runs of hidden systems:
run 1, z_101 (8 x 20):
[[-34 -12 -41 -38 -60 -22   7 -16 -14 -36  46   8 -14 -27  33 -24 -23 -19
  -12  26]
 [-23  31 -47 -41 -54  25  29  12  19   8 -21  32 -24 -51  35  -1  -6 -20
   -4   3]
 [-20  33 -19 -35  13  53  27   8  14  40 -63  32   1 -21 -11  12  42 -17
    3 -22]
 [-14   6  11 -23  63  35  -8 -38  -9  23 -29  -8  29   8 -52  -5  57 -13
   15 -11]
 [ 13  -8  13 -18  39   3 -30 -63 -10 -15  44 -49  25   2 -45 -28   8 -15
   27   7]
 [ 51   5  -4 -23 -27  -7 -14 -27  10 -29  62 -40  -3  -9   0 -30 -49 -25
   27 -10]
 [ 52  17  -7 -31 -57   8  21  26  11 -18  15  14 -16  17  37 -11 -39 -27
    3 -49]
 [  0   4   7 -32 -30  22  27  29 -14 -14 -36  44  -2  51  38   2  27 -16
  -34 -49]]
run 2, z_885 (8 x 20):
[[ 60  21   4  19 -15 -21  17  22  27  27  18  55  21  24 -18  18 -10 -20
   46 -37]
 [ 24   5  31  -8 -22  -6  14  22  39   1  43  46  14  69  25  26  29 -14
  -21  -5]
 [-11 -19  30 -38 -14  16  -3   6  12 -36  37 -25 -13  52  47  -1  16  -2
  -63  13]
 [-22 -20  -5 -35 -14  23  -6  -8 -42 -47 -14 -55 -33  -6  36 -34 -24   6
  -42  -7]
 [-20   5 -33   1 -16  10  -2 -14 -62 -21 -68  -6 -18 -50   8 -34 -18   8
   13 -24]
 [-19  25 -24  41  -7  -2  -3 -10 -14  15 -70  42  22 -47 -20   0  31   6
   36  -1]
 [-14   9   2  48  17  -8 -13   5  53  25 -15  17  50 -13 -37  30  52  -5
   17  34]
 [  2 -26   6  11  32 -13 -10  17  62  14  51 -43  39  16 -42  26   1 -20
   -6  29]]
run 3, z_418 (8 x 20):
[[-29 -43 -40  13  -3 -68  10  16 -11   8  52   5   6 -19 -28   6 -44  -6
   11  26]
 [-30  11 -40  -8 -40 -33  30  13   5  26  26  73 -21 -35  16  15 -12   0
   11  29]
 [-15  47   4 -34 -15  35  24   0  30  37  -8  66 -25  -5  30  23  44   5
  -10  17]
 [ 15  35  42 -38  49  62  -1 -24  24  32  -7  -8 -17  21  -3   9  46  10
  -10  -2]
 [ 42   6  36  -6  65  25 -22 -39 -15  13  10 -56  -8  10 -38 -16 -11  13
   24 -16]
 [ 48  -2   2  42   4 -27 -24 -23 -36 -17   4 -33  -1 -23 -22 -27 -54  12
   50 -20]
 [ 29   7 -14  60 -69 -36 -10  18 -10 -39 -23  16   7 -21  28 -12 -33   5
   22 -14]
 [ -5  -4   2  26 -64  -3   5  49  25 -36 -33  21  13  22  53  13  16  -6
  -40  -4]]
run 4, z_407 (8 x 20):
[[  1   9  17 -61  27  35  21 -10 -44  19   6   2 -67  17  26 -10 -18  24
  -23 -18]
 [ 12  16  33   0  30  28 -13 -36 -70  -6 -46  -3 -35   8  12 -26   9  39
    4 -27]
 [ 22  21  31  47  -3  16 -45 -43 -23 -41 -50 -21  19  -6   7 -26  33  19
   18  -5]
 [ 25   0   6  41 -32   6 -39  -7  41 -53 -15 -55  52  -6  -2 -13  15 -23
    5   5]
 [ 12 -37 -26   9 -26 -17  -1  45  45 -29  13 -49  48   9 -17   4 -27 -47
  -11 -16]
 [-17 -48 -43 -10 -13 -45  34  56  -6   6  17  18  23  21 -22  13 -34 -35
   -9 -29]
 [-49 -17 -36 -17 -12 -41  38  16 -35  24  10  81  -7   5  -2  13   5  -4
   -2   1]
 [-52  28 -16 -34 -11   9  18 -28 -11  24   3  66 -29 -28  22   5  40  13
   -5  38]]
run 5, z_28 (8 x 20):
[[-17 -14  15 -36  53   2  25   5 -52  39  14  12 -60  21   2   6 -23  37
  -20  -7]
 [  8   0  36  25  39 -18 -12 -35 -80   5 -12  25 -26  22  -5 -15   2  48
   18 -13]
 [ 34  26  41  71  -6 -14 -43 -40 -15 -23 -12  -2  -1 -11  11 -13  12  42
   30  20]
 [ 41  27  20  57 -17  12 -29  13  58 -10 -11 -48  -2 -34  17   9 -21  20
    7  26]
 [ 22 -14  -9  24   7   7  11  71  53  19 -16 -51  -3 -11  -7  29 -51  -4
  -16 -10]
 [-17 -54 -24  17  20 -37  26  68  -9  18 -12  -3  17  24 -31  23 -32 -10
  -17 -28]
 [-55 -51 -23  28  -1 -64   5  10 -41  -9  11  37  26  16 -18   5  11   2
  -10  15]
 [-63  -5 -15  15 -20 -30 -13 -33 -15 -13  22  27  -5 -35  17  -3  26  21
   -9  70]]
run 6, z_418 (8 x 20):
[[  3  29 -12  -9 -64  22  21  35  41  -8 -33  46   9   5  44  15  28 -24
  -17 -14]
 [ -4  -4  26 -44  18  44  13  19  27   2 -11  -4  14  62   9  16  49 -21
  -46 -22]
 [ -8 -35  18 -43  63   7  -5 -26 -29   0  37 -42   7  44 -37 -13   6  -9
  -15 -11]
 [ -8 -21 -24 -13  15 -34 -11 -49 -54  -9  40 -19  -6 -31 -35 -34 -38   0
   36   6]
 [ -3  26 -47  14 -56 -19   0 -21 -12 -11 -11  30  -5 -70   8 -21 -23  -8
   41   9]
 [  6  42 -18   4 -58  31  10  21  46  -5 -52  33  15 -24  29  10  32 -22
    0 -11]
 [ 14   4  24 -20  12  45   6  28  50   3 -25 -13  33  49  -2  21  45 -28
  -32 -28]
 [ 13 -40  22 -27  54  -4  -4  -4  -7  -1  43 -41  23  61 -40  -2   0 -18
  -13 -23]]
run 7, z_621 (8 x 20):
[[-31  -2 -35 -40   5  26 -11 -48 -39 -23 -30 -31  14 -42 -25 -41  12 -26
   14 -11]
 [  7  21 -42 -16  -4  30  -8 -19  25   3 -27 -38  22 -68 -37 -19 -10 -38
   39 -10]
 [ 41  25 -21   0   5  21   7  20  66  33 -10 -12  32 -26 -42  16  -8 -37
   39 -21]
 [ 46   9  14  -8  14   4  16  24  56  31  27  21  34  44 -31  28  14 -34
   18 -27]
 [ 29  -7  25 -37  -4  -7  14  -2  11  -4  59  32  18  77   2   5  20 -29
   -8 -27]
 [  7 -10   4 -59 -34  -1  12 -18 -36 -38  41  20 -12  48  35 -26  -1 -22
  -21 -29]
 [ -4   0 -23 -51 -39  22  14  -8 -53 -37 -27   1 -25  -3  36 -36 -18 -14
  -15 -43]
 [ -5   9 -27 -14  -8  39   6   5 -36 -15 -87 -17  -1 -28   1 -25  -3 -12
    2 -51]]
run 8, z_410 (8 x 20):
[[-20   2   5 -33 -18  28 -18 -32  30 -38   8 -16  47  22   2 -11  67 -40
  -22  12]
 [ -1  -2   1 -48  21  37 -15 -28  49 -10  36 -61  29   2 -25  -8  24 -39
  -11  15]
 [ 32   1 -15 -53  29  27   1 -19  16  10  24 -47  18  -5 -48 -17 -19 -46
   27 -32]
 [ 54  16  -8 -36  -7  12   6 -22 -12  -6   5  10  23  17 -26 -25  -6 -44
   43 -65]
 [ 49  27  21 -23 -43  19  -7 -27   0 -38   9  25  19  41  24 -23  27 -29
   13 -41]
 [ 27  17  32 -35 -33  40 -17 -22  23 -48  23 -30  -3  32  47 -19  21 -16
  -29  -3]
 [  8 -11   7 -50   0  44 -11  -6   7 -36   8 -81 -12   8  19 -25 -19 -19
  -36 -12]
 [  1 -27 -26 -38   4  22  -4  -4 -30 -35 -23 -64  14  -4 -20 -35 -26 -35
   -6 -46]]
run 9, z_281 (8 x 20):
[[ 19  -5 -35   8 -36 -14  -9   0 -20 -31  -1 -46 -17 -53   6 -30 -72  -5
   22 -11]
 [ -6   9 -43  17 -43  -1  25  49  -9   3 -68  29  -8 -38  17   5 -27  -7
    6 -32]
 [-40  -5  -6   6 -11   7  20  38  11   5 -54  49  28  28  12  26  58 -10
  -34  -9]
 [-47 -28  15 -24  23   3 -10 -17  17 -12  31  -9  37  42 -13   9  62 -16
  -40  33]
 [-15 -21 -13 -45  24  -6 -12 -44   2  -4  74 -48   2 -15 -31 -19 -16 -19
    6  32]
 [ 21  17 -39 -30  -3  -5  16 -20 -19  23  22   1 -28 -54 -22 -21 -60 -12
   50 -17]
 [ 31  46 -12  -1 -25  12  26   7 -14  28 -44  68 -16 -16   9   1  -2   0
   38 -45]
 [ 18  32  40   9 -15  29  -1   0  14  -6 -38  45  13  47  30  11  65   3
  -15 -19]]
run 10, z_885 (8 x 20):
[[ 35  22  37  17   8  -2 -34 -55 -28 -17  32 -27 -38 -16  17 -27 -24  40
   24  22]
 [ 56  43   6  38 -35  11  -7  13  18   0 -20  -9 -36 -42  33  -2 -49  24
   26  -6]
 [ 24  15   0  33 -16   7  26  72  26  27 -56  29 -12   3  20  34 -15  11
   -8 -28]
 [-26 -33  21  28  25 -16  15  50  -8  14 -27  27  12  57   1  33  29  17
  -42  -7]
 [-41 -50  24  26  24 -38 -22 -11 -35 -27  30 -21   6  36   1  -1  15  27
  -37  37]
 [-19 -22 -13  18 -14 -37 -24 -27 -26 -31  42 -41 -21 -41   9 -23 -44  22
    2  46]
 [ -4  17 -46   2 -29 -14  16  12   0  21   1   7 -38 -77   8  -3 -60   8
   28  15]
 [-12  28 -24  -9  12   6  40  31  14  70 -24  61 -26 -29 -10  32  -4   8
   16  -4]]
run 11, z_281 (8 x 20):
[[  2 -26   2 -40  24  -2 -10 -37 -63 -25  31 -47 -26   7  -9 -38 -37   4
    0 -17]
 [  5   8 -30   1 -21  -6  -6 -29 -66 -24 -36  -2 -19 -46   1 -42 -36   4
   34 -29]
 [ -6  30 -24  23 -48  18  -1   3  -8 -20 -80  31  18 -38  17 -11  25  -9
   15 -20]
 [-19   9  -3   4 -23  32  -5  18  53 -16 -46   0  50   9   8  15  65 -30
  -27   1]
 [-13 -31  -3 -33  16  13  -2  14  52  -9  32 -46  46  33 -25  11  23 -45
  -32   5]
 [  3 -40 -27 -48  16 -26  14   0  -7   2  67 -25  10  14 -38 -11 -42 -37
    7 -16]
 [  9  -3 -34 -34 -24 -32  27 -12 -54   5  33  48 -24  -8  -2 -21 -45 -12
   32 -31]
 [ -3  39  -6 -23 -44  11  17 -21 -37  -3 -24  76 -30  -7  43 -15  20   8
   10 -15]]
run 12, z_28 (8 x 20):
[[  1  28  15   1 -54  16  -6 -18 -29 -43 -39  44  -6  16  56 -18  42   9
  -13 -14]
 [  1  25  33  -6 -10  58 -25 -18  28 -35 -38 -33  11  13  33  -8  55  -1
  -33   7]
 [ 10  -2   7 -28  36  55 -16  -9  30  -9 -20 -84  22  -2 -27 -10  10 -25
  -13 -14]
 [ 18 -16 -35 -22  24   4   5  -2  -4   5  -9 -38  37 -13 -63 -17 -25 -46
   35 -48]
 [ 14  -3 -45  -2 -38 -35  15  -1  -8  -4   5  48  45  -9 -33 -11  -5 -49
   47 -36]
 [ -9  16 -22 -13 -71 -18  15   2  29 -16  26  68  24   7  28   6  31 -34
    2   9]
 [-24  12   5 -59 -31  29  14   1  36 -10  35  15 -16  20  48   7  31 -15
  -48  24]
 [-18  -6  12 -81  31  48  11 -18 -21   1  12 -29 -36  23  15 -13   8  -3
  -40 -12]]
run 13, z_101 (8 x 20):
[[ 30   4 -28 -33 -15  14  21  35  72  20  34 -23  15 -12 -17  16 -32 -47
    8 -12]
 [ 19  -6  -7 -53  19   4  45  33   3  42  23  37  -7  44 -17  18 -14 -27
    0 -49]
 [-13  -6  16 -41  18 -12  18 -32 -58   7  26  64 -10  54   1  -8  33   3
   -1 -20]
 [-27  16  16 -25 -17   6 -22 -71 -39 -34  25  16 -18  -4  33 -31  38  16
   -8  35]
 [ -4  34  -5 -18 -29  46 -21 -33  16 -28 -13 -45 -30 -57  39 -25  -5   7
   -8  30]
 [ 24  23 -17 -11  -1  54   6  25  22   5 -65 -49 -11 -41  -1  -7 -27 -12
    3 -37]
 [ 23 -14  -9   4  28  14   8  24 -14   5 -58 -15  39  22 -44  -3   2 -28
   16 -70]
 [ -2 -40   0   6   9 -33 -12 -15 -22 -31  16   1  65  51 -39 -12  31 -35
    8 -25]]
run 14, z_407 (8 x 20):
[[  7   9 -20  30  -2  13  18  67  65  36 -41 -10   9 -29 -10  39 -16  -7
   -3  -3]
 [ -5 -17  11  12  50  -8  22  46  36  55   3  18  19  35 -38  47  17  -1
  -10  -1]
 [-23 -23  17  -2  52 -37   2 -20 -10  35  65  27   0  30 -34  18  16  17
    4  36]
 [ -8   9   3  -6   7 -27 -10 -49 -22  11  70   7 -42 -31   5 -11 -25  29
   20  52]
 [ 31  41   5   6 -20  16  -3  -9   3   9   5 -12 -62 -51  38  -8 -53  34
   16  17]
 [ 49  31  34  34   3  35  -1  38  17  13 -50 -16 -35   2  32  15 -22  34
   -7 -22]
 [ 21 -13  53  54  35   5 -16  30   7  -2 -34 -18  16  55  -1  22  25  26
  -26 -13]
 [-20 -47  26  48  25 -40 -32  -8  -9 -29  26 -34  36  35 -19   2  20  13
  -20  32]]
run 15, z_410 (8 x 20):
[[-39  10 -14 -26  29  31 -22 -49  24   6   9 -44   9 -50 -28 -11  30  -8
    3  49]
 [  8  21 -19 -22  50  40   2 -13  27  45 -27 -26  15 -40 -59   3   7 -22
   35 -14]
 [ 49  18   6   3  25  11  13  12  15  33 -22  26  35  27 -45  13  15 -27
   40 -57]
 [ 61  11  40  20 -18 -16  -2   6  24  -8  35  35  27  66   5  11  15 -13
   15 -28]
 [ 45   9  37  -4 -35  -7 -12  -8  25 -30  72 -11 -21  33  45  -5 -22   6
  -13  14]
 [ 14   2  -2 -41 -21  18   1  -5 -12 -20  31 -45 -59 -18  43 -22 -59  10
  -20   2]
 [-17  -8 -27 -37  -7  24  12   2 -62 -19 -48 -24 -35 -22  17 -31 -33   0
  -14 -39]
 [-35 -18 -16   6 -10   9  -4  -6 -54 -37 -75   6  25   6   1 -23  36  -9
  -13 -32]]
run 16, z_621 (8 x 20):
[[  8  29  10  53   6  23 -17  -5 -17   0 -92   4   5 -30  -1  -4  24  25
   19 -15]
 [  5   0  26  59  19  14 -38  -4  39 -16 -38 -49  46  -2 -20   9  39   4
   -1  19]
 [  3 -38   6  29  17 -26 -22  16  49 -13  48 -63  35  12 -28  13 -15 -13
  -13  31]
 [ -3 -39 -23   1  -5 -59  19  31   9  14  74   4  -1   7 -17  15 -54 -10
    2  15]
 [-20  -2 -27 -11 -26 -45  39  17 -25  28  29  86 -22   2  11  15 -16   4
    8   2]
 [-38  30   1 -21 -20  14  19 -15 -21  13 -25  78 -23  -1  37   5  52  15
  -13  13]
 [-30  26  24 -28  15  59 -14 -35  -2  -5 -32 -17 -26 -11  30  -9  51  22
  -33  26]
 [ 10   6  23 -10  45  44 -26 -27  -1  -2  -8 -86 -29 -24  -7 -16 -18  22
   -8  12]]

runs to name:
run 17 (2 x 20):
[[  1 -10   2 -33  50  33  -1   6  57  24  21 -56  27   8 -44  15  13 -30
  -10   5]
 [ 21 -28  -8 -26  52 -22   9  -8 -19  27  49 -20   7  18 -59  -5 -39 -18
   27 -26]]
 : z_407
run 18 (2 x 20):
[[-15 -21 -20  50 -25 -73  -7 -11 -42 -12  22  42  11 -16  -8  -8 -17  13
   30  19]
 [-26  33 -18  24 -44 -18  -3 -21  10   5   7  50 -16 -56  27   3  14  20
   16  55]]
 : z_410
run 19 (2 x 20):
[[ -3  25  18  -7 -33   1  -4 -38 -59 -25  -5  47 -43   3  54 -25  12  32
   -3   2]
 [-15  33  19  -3 -12  53 -21 -29  -6 -27 -50 -23 -28 -27  46 -18  32  26
  -24  19]]
 : z_281
run 20 (2 x 20):
[[ 16  34  12  23  17  39 -23 -29 -23   0 -61 -35 -29 -51   4 -20  -8  33
   22  -5]
 [ 48  26  24  58  10  25 -29   4  30  -6 -57 -35  29 -12 -16   2  12   3
   27 -19]]
 : z_407
run 21 (2 x 20):
[[ 73  41  18  17  -1   5   5  -4 -16  22  -6  18 -35  -9   6  -7 -45  20
   47 -38]
 [ 58  28  39  42 -29   2 -12   0 -27 -24 -35  24 -12  28  37 -11  -3  24
   15 -40]]
 : z_418
run 22 (2 x 20):
[[  5   1  16  34  18 -34  -5   3  53  30  56  25  28  15 -28  34  23   2
   16  46]
 [ 16 -15  15 -19  13 -11   3  13  52  14  88 -31 -10  23  -2  19 -28  -5
  -17  32]]
 : z_885
run 23 (2 x 20):
[[ 56  36  30  19  11  26   9  18 -18  26 -46  18 -41   7  17   5 -24  32
   19 -44]
 [ 33  12  47  59   5  -1  -4  28 -11   3 -48  33  -4  45  23  18  20  36
   -6 -25]]
 : z_885
run 24 (2 x 20):
[[-39  16 -37 -26 -16   9  36  33  43  42 -12  56   6 -21  -1  33  29 -20
   -8  15]
 [-36  -1   8 -50  36  12  27   0  15  46  32  46  -6  35 -11  28  45  -4
  -24  16]]
 : z_28
run 25 (2 x 20):
[[-44  -6 -12  34 -20  12 -31 -14  -6 -44 -58 -36  25 -36  11 -17  34   6
  -19  27]
 [-36 -21 -27  27   2   8 -12  32  51  -8 -35 -56  41 -34 -21  15  11 -20
  -22  27]]
 : z_418
run 26 (2 x 20):
[[ 11 -29  22  29  67  -9   4  40 -15  34 -12 -38 -20  19 -27  21 -39  33
  -11 -13]
 [  7 -25  17  51  34 -59 -14 -20 -51   9  21  26  16  24 -38   0  -4  25
   32   0]]
 : z_621
run 27 (2 x 20):
[[ 30  -4  34  11  -5 -35  15   9 -24   8  32  68  -4  71  12  12   7  11
    4 -25]
 [ 12 -12  47  21 -24 -24 -26 -22 -15 -49  47   1  -6  52  44 -10  13  23
  -26  23]]
 : z_28
run 28 (2 x 20):
[[-21  10 -13 -34  15  11   0 -34 -32  14  22 -24 -64 -53  13 -18 -38  30
    1  31]
 [ 28  41 -19   7 -15  18   2 -16 -27  13 -45   9 -34 -62   4 -21 -35  15
   45 -23]]
 : z_101
run 29 (2 x 20):
[[ 46  13  23  10  26   7  -3 -10   1  12 -18  24  45  44 -41   1  35 -22
   35 -51]
 [ 40  -4  15  15 -23 -25 -23 -23  34 -32  53  -2  58  36 -17  -6  19 -36
   25  -1]]
 : z_28
run 30 (2 x 20):
[[-50  13 -20 -12 -23  27  14  30  58  14 -16   5  -7 -31  29  28  27  -4
  -41  47]
 [-41   1 -18 -26  59  33  23  23  16  60 -31 -13 -20 -31 -31  26   4   8
  -15  12]]
 : z_101
run 31 (2 x 20):
[[-31 -25 -29 -40   8  36   6  30  30  -8 -14 -75  -1 -24  -3   0 -20 -24
  -41   3]
 [-25 -40 -44 -30  37  -8  28  28 -27  25 -21 -16  17  -4 -55   1 -25 -30
    4 -39]]
 : z_281
run 32 (2 x 20):
[[ 14  22   4 -25 -46  42  -7  -4  47 -38 -17  -4  38  19  25  -8  48 -45
  -16 -17]
 [  2 -12   8 -54  -3  38   0   9  50 -22  25 -49  23  35   6   0  20 -43
  -41  -6]]
 : z_410
run 33 (2 x 20):
[[ -1  30 -17 -37 -63  42   4  -7   2 -38 -30  -4 -21 -28  56 -24   0 -14
  -19 -11]
 [  0   8  -6 -33  -6  60  11  26   6 -14 -73 -27   5  10  16  -6  18 -24
  -30 -48]]
 : z_407
run 34 (2 x 20):
[[-76 -12 -11 -20  34  13  19  11  -5  34 -28  24  -9  -5  -6  24  47  13
  -38  31]
 [-45  -9   3 -19  65   6  -9 -44  -6  31  16  -2  16  -6 -50   4  48   3
    5  36]]
 : z_281
run 35 (2 x 20):
[[  0 -21 -20  26 -36 -18 -28   5  38 -44  28 -68  24 -32   3 -11 -31 -18
   -5  32]
 [ -4 -25 -43  11 -18 -30  27  67  34  21  13 -12  -4 -28  -7  25 -62 -13
   -6   1]]
 : z_621
run 36 (2 x 20):
[[-24 -13  -9   3 -37   7 -15 -11 -55 -61 -48 -25 -12 -12  41 -37  -5   9
  -26 -13]
 [-32 -10 -39  17 -44  11 -10  14  -1 -46 -67 -32  25 -43  13 -19   4 -19
  -15  -5]]
 : z_101
run 37 (2 x 20):
[[  0 -16  44  -7  15  -7   6  14  18   4  39  26   9  81  13  25  40   3
  -39   7]
 [-38 -28  25 -27  26  -6  -2 -11 -27  -5  48 -14 -42  27  27   0  -2  33
  -50  40]]
 : z_101
run 38 (2 x 20):
[[-23 -27 -48 -24 -16   6  10  22 -32 -22 -30 -48 -20 -41   5 -23 -55 -14
  -16 -22]
 [-43 -18 -53  -7  -9  -5  26  25 -41   5 -68  27  14 -24 -18  -5   1 -19
    3 -36]]
 : z_281
run 39 (2 x 20):
[[ 24 -34  32   7  -2 -33 -18  -1  -5 -34  73 -39  -9  47  15  -7 -36  11
  -21  11]
 [ 10  -9 -20  -9 -26 -19 -13 -24 -31 -33  36 -42 -33 -41  15 -34 -65   7
   12  11]]
 : z_410
run 40 (2 x 20):
[[ 10  -3  31  -1  39  31 -12   9   4   6   1 -71 -52  -7  20   3 -37  40
  -32  17]
 [ 28 -11   6  26  26  -3   1  24 -52   7 -38 -32 -41 -11   0 -10 -65  34
    8 -37]]
 : z_885
run 41 (2 x 20):
[[ 60  15  11  19  43   2  10  19   6  50  -2 -10 -17  -6 -37  14 -48  12
   42 -34]
 [ 57  15  35  49   3 -30  -9  -6  -3  10   9  49  25  41 -16   9  13   6
   45 -26]]
 : z_621
